In the rows, zero is written as 128.
Each path is a new rotation, seen through one point. The rows after it are directions, each followed by how far the rotation turns it, in degrees per step (0 if it stays put).
Each turn is a multiple of 5 degrees from 10 to 175, or 0.
Each row of a path follows its step; steps can be skipped.
Path 1:
step 0: [126 124 125 125 132 125 137 122 113 127 134 129 124 125 118 120 111 134
 137 136 139 125 123 125 139 126 125 124 126 113 118 119 123 139 141 126
 122 116 144 121 118]
step 1: [119 111 128 131 135 125 125 126 125 129 129 114 123 132 118 125 130 128
 133 134 137 138 124 119 137 130 139 123 112 107 117 135 124 123 130 121
 125 140 141 135 135]
step 2: [115 109 118 125 141 127 126 131 120 127 126 139 121 132 129 129 119 138
 135 126 122 133 118 128 128 128 137 131 116 127 124 127 128 125 148 136
 118 135 137 131 111]
step 3: [127 117 131 137 137 120 134 136 125 122 129 122 131 118 134 122 121 135
 133 122 132 119 133 126 110 121 147 123 124 118 120 139 122 129 137 133
 118 132 147 127 136]
step 4: [117 122 136 128 142 127 129 134 128 123 132 133 119 123 135 131 134 118
 139 112 128 132 121 109 121 131 141 118 115 139 125 118 120 118 127 132
 118 127 135 135 126]
step 5: [111 128 129 128 148 131 120 127 129 120 129 133 129 121 136 128 131 126
 130 120 116 114 146 126 118 130 133 136 124 131 127 122 133 133 127 144
 127 140 142 128 136]
step 6: [121 129 136 124 130 122 124 131 131 122 138 134 135 103 131 123 128 120
 125 111 127 136 128 127 121 120 138 123 119 128 134 126 133 136 122 149
 123 117 121 133 137]
step 7: [122 125 134 122 138 136 116 123 139 124 128 138 139 113 131 133 139 123
 125 126 130 128 139 127 120 132 140 138 133 128 138 113 134 110 121 125
 121 128 121 124 138]
step 8: [125 139 128 113 133 129 115 140 126 134 139 134 135 118 135 125 126 119
 123 134 129 129 145 126 132 130 127 135 134 134 141 125 125 125 135 147
 135 109 126 122 130]
step 9: [132 131 139 123 129 145 124 120 132 120 130 111 132 114 128 135 124 123
 119 137 133 123 134 124 141 122 135 127 135 120 147 123 131 126 127 131
 130 117 119 137 139]
step 10: [127 134 129 109 129 127 109 123 138 137 135 128 131 128 130 124 130 135
 128 137 135 123 124 112 135 131 122 135 132 114 142 115 133 127 131 124
 131 117 118 132 114]
step 11: [135 131 136 112 122 125 123 121 126 134 128 118 135 131 121 127 125 133
 138 141 125 121 137 134 149 119 136 136 138 112 130 139 133 116 128 139
 133 123 131 129 124]
[131 131 124 124 128 128 129 127 133 128 130 126 128 130 122 132 128 128
 126 126 130 128 132 128 127 125 126 131 128 129 133 128 131 126 126 127
 129 123 130 131 126]  25
